Each named move below is a turn or a mirror, shown by a few rows before and after it. Which moves, in which order, take the first row of each later pair to the second? The first pair is answered.
move K_245:
[ -8.8  -1.6  -0.6 -26.1   2.1   2.8   9.3  12.7 -20.6]  ->  [-17.1 -13.9  -1.2   0.5  -4.3  18.0  -8.6   9.3 -21.9]
[ 22.2   0.9 -17.9 -10.4   1.8 -20.8 -13.8  -1.1   5.2]  ->  [ 16.0  -7.4 -18.0   9.4  -3.3 -10.0 -25.1  -3.5   5.1]
[  4.7 -12.0  -1.4  21.6   1.2  -4.6  11.8  -1.2  11.2]  ->  [  8.5  -6.3  -1.0   7.8   5.8 -10.7  22.1   0.3  10.2]
move K_927:
[ 21.7 -15.6  -2.5  10.4 -13.4  17.1  -1.0 -12.1   4.7]  ->  [  4.0 -14.6  -7.9  22.3 -16.5  18.8   2.1 -10.6   1.8]
[  1.6 -13.7  10.3  -8.0   1.3  23.8 -23.2   4.0   7.2]  ->  [-13.9  -9.9   4.8   4.9  -0.6  25.5 -21.3   4.9   4.9]
[  9.0  -5.4  -3.5 -13.9   9.2  -7.8   5.3  -7.9  -2.4]  ->  [  2.4   5.4  -7.8   2.8   5.4  -7.8  -9.9 -16.6   1.0]
move K_358:
[ -2.7 -15.6  -4.7  14.7  -8.4  16.7   9.1   7.7  -7.1]  ->  [24.5 -1.2 -3.7 -0.7 -2.8 -1.3 20.4  3.3  1.3]
[-20.9 -13.0  -0.7  11.4  -3.5   6.3  22.6   9.5  -8.9]  ->  [  8.4   3.7  -0.1  -5.1   2.6 -11.6  35.7   4.2   0.9]
[27.9  9.4  6.3  3.0  1.5  0.9  6.6 -1.7  3.4]  ->  [-1.3 -7.0  3.7 20.1 -4.4 19.8 -4.1  2.8 -6.3]
move K_517:
[  0.9  18.0 -18.0  -1.3   5.7 -16.6   1.5   0.7  -1.2]  ->  [ 17.9  -4.8 -12.7  13.3   4.0  -5.5  13.4   6.5   1.8]
[-14.9  -2.2   2.6  -7.2  -1.1  17.0  -4.4   5.7 -11.3]  ->  [ -3.2   1.2   4.7 -23.7   3.7   8.4   4.3   6.4  -8.9]
[ 13.4 -11.3   9.0  -9.1   0.7   9.2 -11.9   4.4   2.6]  ->  [ -2.5  -4.9   6.1  -4.5  -1.4   9.4 -23.3   1.7  -1.0]
Now pairs of rows:
Between the rows of a pair lie two moves.
[ -1.0  10.0 -12.8  34.8  -5.2  -3.8  11.2  -9.8  -0.6]  ->  [16.7  7.0 -9.6 23.1 -1.1 -8.4 24.0 -7.1  2.7]	K_517 K_517
[ -1.3   4.5  -3.6  10.6   5.3   4.0 -31.2  -8.8   7.8]  ->  [-17.0  14.7 -12.9  19.3   4.2  -4.4  -8.1  -4.9   7.6]	K_517 K_927
[-11.8  -1.1 -17.6   1.3   5.3   6.2 -31.3  -4.2   7.6]  ->  [  6.3 -16.7  -7.8 -28.1  12.9   5.0 -12.9   7.8   5.6]	K_927 K_927
[-8.2 -8.4 -2.9 17.8 -4.2  8.0  1.6  4.8 -1.1]  ->  [12.0 -8.8  1.1  0.3  0.7 -0.5 17.0  7.5  3.2]	K_517 K_517
[-17.8  -3.2   4.7 -41.6   5.2  -4.8   0.6   6.6 -18.1]  ->  [-15.9   6.0   5.1 -23.2  -0.2  -0.7 -38.0  -9.0 -13.6]	K_927 K_358
[-6.4  6.2 -3.0 -1.1 -0.8 -4.3  2.3 -3.6  5.8]  ->  [-7.2  1.0 -2.6  6.8 -1.8  2.1  3.4 -1.6  4.2]	K_517 K_517
[ 12.4  13.7   2.0  -3.6   3.5 -10.2  -4.8  -1.0   6.0]  ->  [17.3  2.5  3.9  1.6  3.1 -5.2  7.2  3.8  6.2]	K_517 K_245
[ -4.2 -14.0   9.8  -9.8  -1.4  13.7 -34.5  -5.5  -8.3]  ->  [-19.4   6.3  -1.3   6.0  -3.8   4.1 -33.1 -11.8  -5.9]	K_517 K_927
[ -7.6  -0.3 -10.3   7.6   0.7   3.0  22.9  -4.0 -13.1]  ->  [ -8.7   3.3 -12.4  12.2   0.0   2.2  18.7  -5.7 -11.0]	K_358 K_517
[-27.9 -18.4  -4.9  -4.3   2.2   2.4  19.7  10.6  -5.4]  ->  [ 20.3  15.3  -2.2 -10.2   5.0 -20.4  -8.3 -15.2  13.8]	K_358 K_927
[  9.1 -14.3   3.1   7.8   1.8   8.4  11.1   7.8   4.4]  ->  [  0.4  19.3  -4.1  -7.3   4.1 -11.7  -3.3  -2.6   5.9]	K_517 K_358
[  7.8   6.7  12.0  -1.8   2.3 -16.5  15.0  -0.6   7.5]  ->  [ -5.6  16.7   8.4   3.0  -0.3 -15.3  -6.2  -7.4   6.8]	K_245 K_517
[-12.4 -12.0   8.5 -21.5  -3.4   7.6  -0.4  14.4  -7.2]  ->  [-11.6  -7.8   9.3 -24.5  -1.8   5.6  -5.0  12.8  -7.9]	K_245 K_517
[ -1.8 -17.0   2.5 -17.3   6.9   0.7   1.7  11.9  -6.0]  ->  [ 15.8  -8.8   3.7 -17.4   8.4  -5.3   1.9   6.2   0.2]	K_245 K_358
[-24.4   7.7  -3.6  -5.8  -1.4   7.8 -15.2  -4.6  -6.8]  ->  [ -7.9   9.6  -3.0   9.4  -2.8   8.4 -23.6 -13.3   1.5]	K_358 K_245
[ 18.7  -9.9  -2.7  17.8  -2.2   4.9 -11.2  -7.5  14.2]  ->  [29.4  0.3 -2.2 -1.5  3.0 -7.3 -5.6 -7.8 15.5]	K_517 K_517
[-17.7  -4.7   0.7 -25.8   2.7  -3.6   8.3   4.6 -10.2]  ->  [-23.1  10.7  -5.6  -1.0  -1.7  -4.4 -18.2 -11.0  -4.6]	K_927 K_927
[-10.1 -11.1   1.6  25.7   2.0  17.0 -14.2   5.0  -6.3]  ->  [  1.8 -18.2   7.8 -14.0  11.7   7.5  15.8  17.4 -10.0]	K_927 K_245
[  7.1   2.3   0.1  13.5   3.9  -0.5 -11.9  -7.0   4.4]  ->  [-12.8   9.2  -4.2  -3.2   7.5  -9.3   6.6   1.4  -3.0]	K_927 K_517
[ 17.3  -2.8   6.4 -30.1  10.1  -0.7 -19.5  -0.3   0.5]  ->  [ -8.1  26.6  -9.2 -20.0   7.9 -15.4 -13.3  -4.6   0.7]	K_927 K_245
[  0.7  25.9  -6.9 -12.2   0.6  -0.8  -4.9  -1.3   8.1]  ->  [-11.1  13.0  -8.0  13.4  -5.8  14.0 -13.0  -1.3   6.9]	K_517 K_517
[-22.4   7.6  -4.5  -9.6  -2.1  -1.9   6.0   4.9  -6.4]  ->  [22.7  6.7  4.7 -8.3 -0.1 -3.9 -7.1 -6.3  6.0]	K_517 K_927
[ 12.9   8.1   1.7 -14.3   1.5  -9.8   1.2   5.3  -0.5]  ->  [  0.4 -11.3   5.6 -11.6  -1.2   4.9  -6.9  10.8  -8.4]	K_358 K_927
[-10.6  -0.1   0.9 -21.9   2.4  -6.5  17.2   7.9  -3.5]  ->  [ 19.1 -17.6   8.7   8.0  -2.8   9.8  -4.6  -2.6   7.1]	K_927 K_517
[-22.9  -4.0  -6.7  12.3  -6.7   9.7 -13.5  -1.3  -5.5]  ->  [ -8.4  -7.0  -3.4  15.9  -6.9  11.9 -22.8  -5.5  -1.5]	K_517 K_245
[ 22.5  13.3   3.2 -12.5  -5.5 -14.3  16.1   2.3  13.5]  ->  [-11.0  14.3  -7.7   7.9  -9.1 -10.6  26.2   8.0   7.5]	K_927 K_927
[-15.1   3.6   9.0  -8.7   6.2   7.0   8.1  10.6  -4.4]  ->  [ 7.3 -7.1 17.0  1.8  3.7 16.0 -6.1  3.9  1.4]	K_927 K_517
[ -3.4  11.8  -3.2  -6.4  -0.9 -13.8  12.7   7.1   2.2]  ->  [ -0.7   4.9  -1.1  19.5  -7.3   0.9 -13.5  -1.7   3.7]	K_927 K_245
[ -3.6  18.3  -2.1  -5.7   5.0 -14.1   2.8  -6.3   0.1]  ->  [ 12.0  11.5   1.7  -6.1   6.5 -11.1   5.1  -7.5   4.7]	K_245 K_517
[  2.7 -16.2  -1.8  -4.3  -2.7   2.9   1.7   9.0  -8.4]  ->  [  8.5 -16.2   0.3   3.3  -3.0   4.5  -3.0   5.2  -5.2]	K_358 K_245
[ 39.6 -11.0  11.3   5.8  14.7   1.5  -3.4  -9.9  23.9]  ->  [ 20.3  -5.6   9.5 -31.5  21.8 -11.3  20.5   3.2  14.9]	K_358 K_245
[  5.9   9.2  -6.8  15.3   3.5   3.1 -14.4 -17.1  10.6]  ->  [-15.3  -0.1 -11.1   1.7   7.2   1.0  25.6   2.1   0.8]	K_927 K_245
[-11.4 -28.1   9.9 -24.0   1.8  17.6 -21.5  -3.3 -18.3]  ->  [ -0.2 -33.2  12.5 -27.2   3.2  16.9 -13.3  -1.6 -16.8]	K_517 K_517
[ -5.1 -16.0   5.6   1.8  -0.6  10.4   0.0   6.6  -4.7]  ->  [ 13.2 -10.1   9.1  -6.0   2.1   4.6  -8.9   0.9   1.8]	K_927 K_358
[ -4.7  -0.7  -1.6   5.6  -0.8  10.0 -30.0  -4.5  -3.1]  ->  [-22.8  11.0 -13.3  14.9   0.4  -0.5  -3.3   1.1  -3.2]	K_358 K_927
[  4.9   3.8  -3.9  12.6  -6.9  -1.3 -16.0  -5.5  -7.2]  ->  [-10.8   1.9  -8.9  12.2  -7.1  -1.7   8.4   3.1 -11.0]	K_358 K_927
[ -8.6 -23.3   4.8  -8.1  -7.6  18.6 -31.1   8.3  -8.8]  ->  [ 22.1 -13.9   6.3  -0.7  -6.9  13.0 -35.3  -2.3   2.9]	K_358 K_245
[  1.3 -16.7   0.5  15.2  -0.6   1.5  -2.6   2.2   2.5]  ->  [-14.6   1.3  -3.9  -2.1   1.7  -7.6 -14.2  -2.1  -1.6]	K_927 K_517
[-14.4  -1.0  -4.3 -13.9  -1.3   4.2 -18.3   0.8  -2.3]  ->  [ -5.5 -19.2  -1.4   1.7  -2.4  15.6 -12.1   4.9   0.3]	K_517 K_517
[14.0  1.0 -2.8 12.2 -1.5  1.2 -5.5 -6.6 15.9]  ->  [16.5  7.7 -3.4  2.1  1.1 -5.2 -4.8 -7.2 16.6]	K_517 K_517
[16.6 -7.2  2.1 -1.9  6.5  0.8  0.3  0.7  1.5]  ->  [ 9.5  3.6 -3.0 12.6  3.4 -1.3 -6.1 -5.9  3.8]	K_927 K_358
[  1.9  19.2  -6.4  10.2   1.3 -14.6   4.0  -4.7  11.3]  ->  [ 13.4   9.6  -1.3  -8.7   6.1 -14.6  14.9   0.3  11.6]	K_927 K_927
[-21.6   5.1 -19.0  -2.4  -7.2 -11.4  20.6   6.4 -22.0]  ->  [-19.7  -3.0 -17.6  26.9 -14.1   2.0   2.2  -0.2 -18.6]	K_358 K_245
[ -9.1 -21.7   6.8  13.6   5.5  21.5  -7.5   2.3 -11.2]  ->  [-14.3 -22.0   5.3   8.6   6.8  19.0   6.1   8.1 -13.3]	K_245 K_517
[ -6.6 -12.8   0.6  -8.0   0.7   2.5   6.0   1.4  -2.2]  ->  [  0.9  -1.3  -1.0 -14.5   2.7  -6.3   5.2  -1.0   1.5]	K_517 K_358
[-13.7  -3.0  -4.9 -15.2   3.0   1.0   6.1   7.9   1.1]  ->  [ -9.9  -5.3  -2.3 -10.7   0.9   7.9 -15.6   1.7   1.5]	K_927 K_358
[17.0  9.2  5.8 12.5 -1.2 -6.2  1.6 -6.7  6.8]  ->  [ -7.8  18.0  -0.6  10.7  -2.8 -10.1   9.7  -2.3   1.1]	K_927 K_517
[-0.9 -5.8  3.5  9.7 -2.1  5.6 -3.4  0.8  3.3]  ->  [-0.2  3.7 -0.4 11.3 -0.9  0.1  0.5 -1.3  5.4]	K_358 K_927
[  1.6  26.8   5.5 -16.2  -2.6 -20.3  -7.3  -7.1  11.8]  ->  [-25.6  17.5   2.7 -21.0  -3.3 -13.3  -4.3   2.7   0.2]	K_358 K_245
[ 10.8 -17.6  10.6  -2.5   3.6  10.2 -32.3 -10.5  -7.7]  ->  [ 28.8  13.9   2.2 -12.8  10.7 -18.6  -1.8 -12.0   4.0]	K_927 K_358
[-16.1   5.8  -7.7 -12.4   0.7 -10.6  25.3  12.4  -3.6]  ->  [ 13.4 -21.3   3.1  22.3  -5.2  14.8  -2.7   3.9   4.1]	K_927 K_517
[ 19.3 -19.3  10.8   2.2  -0.5  15.9 -18.4  -7.9   2.7]  ->  [  2.2  -1.0   4.2  -2.2  -1.6   8.1 -34.6 -14.9   1.1]	K_358 K_517
[  4.5  -8.8   6.9 -11.1  10.4  -3.1   8.5  18.8  -3.1]  ->  [  9.4 -15.6   8.5   6.1   4.7   6.7 -12.1  11.6  -0.4]	K_245 K_927
[  5.2  17.2  -1.6 -24.1  -7.7  -5.9  -8.4  -8.5  -1.1]  ->  [ 12.9  -6.5  -2.2  20.1 -13.1  13.7  -5.9  -9.5   4.2]	K_517 K_927
[12.9 14.6  7.8 -5.1  4.7 -7.6 12.2 -1.0  9.0]  ->  [ 5.2 -8.0  9.9 11.9  0.1 11.0 15.9  6.1  4.7]	K_517 K_927
[ 16.9 -15.4  -4.1  14.3   8.0  22.6   3.3  -7.0  -3.9]  ->  [ 20.8  13.4 -10.4  14.9   8.9   7.2  -8.1 -18.3   2.8]	K_245 K_927
[ 14.0  18.0  -4.2  12.6   1.1 -12.0   3.2  -5.8   9.3]  ->  [  3.8  22.6  -4.0  -8.4   3.4 -17.1   4.2  -2.0   3.8]	K_358 K_517
[-22.7 -37.1   4.6   7.1  -2.0  25.8   4.3  20.6 -13.6]  ->  [  7.4 -29.0   9.2 -28.9   7.4   7.6  26.4  25.7  -7.7]	K_517 K_517
[-11.8  10.5 -16.2  43.5 -13.5  -1.8  -3.4 -13.7   6.9]  ->  [ 48.2  -7.3   6.9 -12.8  -0.1  -7.5   1.0  -9.0  11.7]	K_927 K_927
[-4.4 11.1  2.9 13.0 -6.6 -7.1  8.3 -4.2 -4.6]  ->  [ 0.6  5.7  3.5 18.8 -8.1 -3.9  6.1 -4.8 -3.8]	K_517 K_245
[ 3.0 10.0  0.4  4.9  2.0 -9.0  9.3  0.9  1.3]  ->  [-4.0 11.6  0.8 -1.7  2.4 -8.6  8.3  3.9 -0.6]	K_358 K_517
[-10.0  -5.4  -5.2  15.3   0.1   6.0  12.0   6.8  -5.2]  ->  [  5.4 -17.6   3.6  -0.3   3.0  12.9   5.0  10.2  -5.9]	K_927 K_358
[  1.9 -10.1  -5.5  15.3  -1.3   8.3   8.1   4.9 -10.7]  ->  [ -7.1  15.0 -10.1  -4.0   1.5  -9.2  -1.0  -1.6 -12.3]	K_517 K_358
[-19.5   9.9  -4.6 -15.3   4.9  -4.1  -8.6  -2.3 -12.6]  ->  [ 21.1   5.6   2.2   5.8   3.6  -0.9 -17.4 -15.4   2.1]	K_517 K_927
[ 18.5  -8.1  19.2   9.1  11.4   1.4 -12.6  11.3   4.4]  ->  [ -4.8 -14.2  14.0  14.1  11.3   5.1   7.8  21.9  -2.2]	K_927 K_927
[-35.5   4.5  -5.2  30.5  -1.5   5.1  16.3   2.7  -4.3]  ->  [-6.7 11.4 -4.0 47.1 -2.0  3.4  6.5 -9.1  8.2]	K_358 K_245
[  3.2 -16.5  12.1 -18.4  -2.7   1.7  14.7  11.0 -12.3]  ->  [ 21.6  -4.4  11.6   2.4  -5.6   1.9 -21.6 -10.2  -1.6]	K_927 K_517
[-11.2  -9.8  -6.2   1.8  -2.7   8.7   7.9   1.5  -0.8]  ->  [ 10.9  -0.2  -0.3 -14.8   1.5   0.5  -3.5  -7.4   4.6]	K_245 K_927
[-19.4  -3.9   4.1   9.2  -2.8  11.2 -27.6  -5.8  -9.8]  ->  [ 26.1 -10.4  10.7  17.8   0.3   8.2  -5.7  -6.1   5.4]	K_358 K_517
[ 10.0  10.9  -1.0   0.2  -3.7 -10.9  -5.3   0.3   6.4]  ->  [  3.6   6.3  -4.0   4.5  -2.8 -11.0  12.6   6.2   4.4]	K_927 K_517
[-12.1  10.5  -4.0   5.5   1.0  -4.8 -10.6  -5.7  -1.2]  ->  [14.2 -4.5  2.1 -0.7  4.8 -3.1 14.0  1.7  2.6]	K_245 K_517
[-19.8  -0.1 -13.0 -14.8  -0.7  -7.9  11.6   6.1  -7.3]  ->  [  8.9   7.6  -7.2 -24.4   1.1 -13.6  -4.5  -4.7   1.7]	K_358 K_927
[-30.7  36.7  -3.1 -15.8  10.5 -13.8   9.3  -6.9  -0.4]  ->  [-48.5  23.0  -4.1   6.3   3.3   3.1  -6.1  -5.8  -4.5]	K_358 K_245
[  1.0  20.2  -4.1  -1.1   2.6 -16.4  -1.5  -2.4   0.7]  ->  [-14.2  -3.2  -2.5   1.8   0.3  -2.4  17.4  12.5  -6.4]	K_245 K_927
[-15.5  -5.1   0.7  -9.5  -1.9   1.9  -2.0   3.6 -10.0]  ->  [  5.0 -13.9   6.9  -7.3  -1.5   6.1  -6.4   1.8  -4.8]	K_927 K_517
[  8.9 -18.4   7.7 -26.6  -2.8   8.0 -18.9   3.3  -1.4]  ->  [ 19.4   3.9   4.0 -29.4  -0.9  -7.0 -13.6  -2.8   6.2]	K_927 K_517
[-17.8  17.0   1.3 -19.3  -7.2   2.4 -52.0  -9.9  -5.1]  ->  [-11.8  -8.8   9.0 -54.7   1.3   5.7 -11.8  13.4 -13.9]	K_927 K_927
[10.3 13.4 12.9 32.5 -3.3 -2.7  2.0  1.0  3.2]  ->  [-13.9  17.2   8.6   9.9   0.9 -10.6  24.5  13.1  -5.4]	K_517 K_927
[ -0.1  -0.4  -6.6  -6.3 -15.0  -7.0  18.2  -3.5  -0.1]  ->  [  8.3  -3.1  -4.2   7.8 -19.1   0.3  -3.7 -13.5   3.8]	K_927 K_245
[18.2  9.9  0.1  0.0  7.6 -6.3  2.5 -2.8  5.4]  ->  [-1.1  4.7 -2.9  0.4  6.6 -4.5 20.4  6.0 -1.5]	K_927 K_927
[ 10.3  40.3  -2.2 -20.2  19.1 -25.8   0.7 -14.7  -2.8]  ->  [ 20.9  30.9  -0.5  19.9  10.1  -9.3 -25.9 -26.6   4.1]	K_245 K_358
[ 16.9 -11.2   0.2  11.4   4.5   1.8  14.4   4.8   8.0]  ->  [ 5.2 -4.8 -4.9 25.2  1.5  2.7  8.3  2.5  8.9]	K_927 K_927
[ 24.6 -12.3   4.0  16.1  -1.7   2.7   9.2   3.9   3.6]  ->  [ 20.1  14.3   1.4 -12.7   4.8 -16.9   4.9  -0.5   2.7]	K_517 K_517
[ -3.5  -6.7   8.3  19.9 -20.4   0.4  -7.5   5.9   8.7]  ->  [ 17.3  -6.2  11.2   3.7 -14.9  -8.5   7.9   7.9  12.3]	K_517 K_517
[  7.5   5.9  13.7 -22.2  -3.7   1.9 -21.3   9.1 -19.5]  ->  [ 20.4  -8.4  16.8 -14.5  -2.4   6.9  -8.8  14.2 -16.9]	K_517 K_245
[ -7.4   0.9   2.6 -12.3   2.2   0.3   6.9   7.7 -10.1]  ->  [-14.3  -1.3   2.5  -5.2  -0.4   3.4   1.8   6.4 -10.4]	K_517 K_517
[ -5.2 -19.7   6.4 -15.2   2.4   6.8   5.2   5.3  -9.6]  ->  [-12.9 -20.8   2.9   2.7  -1.9  13.0  -5.6   2.2  -9.0]	K_358 K_517
[ 11.7  -3.6 -17.5  12.5 -12.3  -3.4  -0.5   2.3 -10.6]  ->  [  0.4   1.9 -20.8  -2.7 -10.2  -9.3   7.2   5.9 -14.1]	K_517 K_927
[ 10.3 -13.4   7.5 -20.6   1.9   2.9 -24.5  12.5 -13.4]  ->  [ 12.6 -12.9   7.9 -26.7   4.1   1.0 -17.2  14.4 -12.8]	K_517 K_245
[10.4  2.7 -2.0 -4.7  6.6 -9.8 28.3  9.9  4.8]  ->  [ 20.4   6.5  -1.5  21.3  -0.4  -2.1 -10.8  -7.6  11.3]	K_927 K_245
[ -5.7  27.3 -10.5 -10.5   1.7  -9.1 -14.6 -11.5 -10.4]  ->  [ -9.3   0.6  -9.1  25.5  -4.8  15.3 -17.7  -8.3  -9.8]	K_517 K_517
[-11.8  11.8  -4.2  27.5  -7.2   2.6 -13.0  -8.5   4.5]  ->  [-16.9 -13.2   0.6   7.7  -1.3   9.3  25.8  14.3  -4.7]	K_927 K_245
[-15.3  14.1  -6.3  16.2  -4.6  -2.2  -6.7  -5.6   1.7]  ->  [17.9  7.7  1.3 11.1 -0.5 -5.4 14.2 -2.6 10.9]	K_358 K_517
[13.2 -8.0  4.8 16.6 -2.9  6.1 -7.3 -1.4  7.1]  ->  [ 4.9 14.8 -2.9 16.1 -1.8 -7.2 -4.7 -6.5  9.9]	K_245 K_927
[ 13.4  12.7  11.7 -41.4   6.2 -10.2 -34.4  -9.4  -0.8]  ->  [ -9.3  45.5  -5.5 -15.3   3.5 -26.4 -20.0 -14.8   4.9]	K_927 K_358
[ 13.4  16.9  -7.0   2.9   2.9 -15.6   0.0  -6.2  15.7]  ->  [ -0.4  15.4  -9.4  14.9  -0.9 -10.3 -10.4  -8.9  12.5]	K_517 K_517
